In the rows, zero is written as 128.
Rotation paths and how fast each direction turns (degrees a step):
Each turn is a multiple of 5 degrees from 10 to 175, or 0.
Each row of a path follows its step; steps can be skipped.
Rotation 1:
step 8: [129 129 116 130 129 123 133 130 128 119 129 132 132 135 133 131 119 128
 130 130 128 134 122 129 133 119 129 143 136 128 136 131 129 121 122 126
 129 123 127 131 126 129 131 134 122 129 119 132 123 135 120 130 132 131]
step 10: [134 125 129 126 126 125 135 120 131 116 122 126 126 129 134 121 126 140
 134 137 130 123 134 127 132 126 121 136 136 137 129 118 130 132 140 129
 132 128 124 134 126 127 129 125 124 124 130 122 123 128 130 128 131 127]
step 11: [122 122 124 125 111 128 125 126 131 126 137 122 127 122 121 122 127 135
 139 126 126 126 121 127 130 122 132 138 135 130 127 128 121 122 132 126
 133 123 125 125 124 125 131 136 130 128 124 120 128 129 130 125 131 128]
step 19: [129 126 128 115 127 126 130 122 126 130 135 132 135 136 118 128 132 133
 122 125 123 121 126 128 130 117 128 131 136 127 134 120 125 128 125 123
 141 129 126 125 127 124 128 135 128 119 128 127 136 132 129 132 125 137]
step 23: [138 120 133 118 121 124 142 129 131 120 124 127 123 126 129 125 128 138
 130 121 130 133 124 132 132 120 135 138 130 134 128 130 123 129 130 128
 137 123 135 125 124 127 133 126 127 129 132 128 125 133 122 128 129 130]
step 28: [127 126 130 129 123 128 121 122 134 126 128 129 131 132 124 125 125 124
 129 133 126 136 133 132 137 125 122 137 140 134 127 122 129 133 132 130
 128 117 134 135 120 125 142 128 126 127 129 121 127 123 127 122 132 132]
step 29: [122 127 131 126 127 125 116 129 121 126 127 134 130 124 123 126 129 137
 140 118 131 123 128 125 132 130 119 139 137 130 128 122 131 130 123 132
 130 123 122 118 127 127 126 134 125 124 129 121 125 133 135 122 129 130]
[129 127 128 129 128 131 127 127 129 127 128 125 125 129 128 126 125 129
 127 129 127 129 125 127 127 128 129 128 129 127 127 127 126 126 127 128
 126 129 127 128 127 126 127 127 128 130 123 128 126 126 125 129 129 127]
110
[131 128 126 129 128 128 128 131 128 126 130 129 127 128 129 131 128 129
 126 126 125 129 127 130 126 128 127 130 126 126 130 129 126 128 126 128
 130 126 127 126 130 127 127 129 127 127 128 126 130 127 127 127 127 127]
100
Rotation 2:
step 4: [131 131 128 137 122 131 127 133 126 127 119 127 131 130 124 132 128 133
 128 131 128 125 127 122 124 127 128 114 122 126 120 133 135 130 131 134
 124 123 135 132 118 134 122 126 129 119 116 130 135 129 127 123 136 128]
step 5: [130 130 136 123 125 126 130 123 121 130 126 137 122 123 123 127 128 139
 126 114 127 137 121 131 126 128 131 120 125 126 124 130 127 126 135 120
 132 130 124 135 131 129 122 135 132 127 123 129 120 124 126 136 128 119]
step 16: [129 128 128 126 135 127 120 128 128 133 131 135 126 140 139 129 129 131
 127 131 140 128 120 126 123 125 121 117 128 126 123 125 127 126 129 131
 129 127 124 134 128 126 131 136 126 132 121 137 126 136 138 127 129 137]
step 21: [134 125 129 116 123 127 125 129 132 133 127 125 128 124 133 129 114 133
 129 123 129 131 123 125 127 125 125 117 141 126 130 134 129 141 127 129
 124 130 131 134 132 123 127 129 130 133 119 128 124 127 133 123 128 121]
step 23: [134 127 130 120 128 135 122 135 120 123 129 129 126 131 117 124 137 128
 128 133 132 126 130 122 128 125 133 134 134 140 133 128 131 135 127 122
 130 127 131 126 131 135 129 127 141 133 126 133 120 122 124 135 128 130]
step 25: [138 125 140 135 129 129 119 125 121 131 136 124 127 128 125 126 120 130
 127 126 126 126 123 132 123 132 123 130 126 126 133 131 121 130 123 134
 112 131 140 125 127 130 121 134 129 127 130 122 129 128 132 129 128 133]
step 27: [119 124 129 131 125 122 130 134 125 124 124 132 135 127 130 125 128 121
 133 133 126 118 132 116 123 126 120 122 128 130 138 138 130 137 130 125
 130 126 138 134 127 139 132 128 129 131 124 125 128 132 133 122 129 128]
[125 129 127 128 129 127 127 128 128 130 131 133 126 128 129 127 126 127
 129 129 128 126 129 129 125 128 128 129 126 127 128 129 129 129 128 129
 129 129 126 130 129 128 129 129 126 129 127 125 127 128 130 128 126 126]
135
[125 127 127 129 129 129 126 130 127 127 130 129 130 127 128 128 126 130
 126 127 129 128 129 125 132 127 128 127 128 131 129 129 127 126 130 127
 129 127 126 129 129 126 127 129 130 128 127 128 128 130 128 130 129 127]
65
Rotation 3:
step 0: [132 119 118 124 130 126 124 128 129 137 136 129 123 134 124 114 118 121
 125 132 125 127 127 126 137 122 132 127 128 134 125 134 130 128 125 131
 131 123 122 121 128 132 128 124 130 125 132 128 131 123 134 127 123 131]
step 1: [133 133 129 130 123 132 124 122 126 114 134 128 126 132 127 129 121 119
 129 126 127 137 121 118 129 132 128 128 129 131 121 122 130 125 123 124
 129 131 131 131 134 123 135 132 123 128 122 121 138 124 122 130 133 133]
step 15: [126 133 121 125 126 129 129 126 133 121 128 134 134 128 131 131 128 131
 124 130 119 133 123 130 136 125 135 129 137 139 126 138 134 123 123 119
 129 132 126 124 127 120 130 121 120 129 126 126 135 127 127 123 127 132]
step 18: [121 127 127 126 130 118 127 117 128 124 131 118 131 121 136 123 118 129
 129 128 124 127 131 132 134 132 129 131 123 131 132 126 130 137 130 131
 123 133 137 130 128 135 123 128 128 122 132 125 126 128 136 135 133 125]
step 20: [122 125 118 130 116 130 125 130 125 128 133 129 121 126 136 124 123 123
 124 127 136 126 128 128 127 135 129 122 124 134 122 133 124 127 127 116
 129 125 126 130 130 123 132 128 121 122 130 123 137 119 134 132 126 121]
step 25: [128 120 121 127 134 126 128 121 125 137 137 130 123 133 128 128 129 122
 127 134 126 120 127 135 124 126 130 136 121 128 134 134 129 126 131 123
 124 124 120 132 136 134 123 123 133 125 133 121 124 124 128 122 133 122]
step 27: [140 129 120 122 129 126 128 118 120 131 127 128 124 129 127 122 121 127
 130 136 123 129 127 122 132 128 120 119 128 124 118 132 127 126 124 126
 127 124 128 134 129 124 129 120 128 139 124 125 125 121 128 131 122 127]
[128 129 125 131 127 128 128 129 129 126 127 128 127 128 128 126 126 128
 129 129 126 128 130 126 127 128 130 126 129 130 129 127 128 130 129 128
 128 128 130 128 126 130 126 127 126 129 128 129 132 131 128 128 131 128]
25
[128 125 128 129 127 130 127 127 127 129 131 130 124 127 126 129 129 127
 124 126 129 127 127 128 126 127 129 129 127 130 128 128 127 131 127 127
 128 129 129 126 128 126 130 128 127 127 128 127 127 130 131 128 130 129]
130
[129 128 129 128 129 128 127 125 127 128 128 127 129 127 127 127 127 125
 128 130 129 132 125 129 127 124 130 129 130 128 129 128 130 129 128 126
 130 128 127 127 127 130 127 129 129 126 127 129 127 128 128 124 130 129]
45
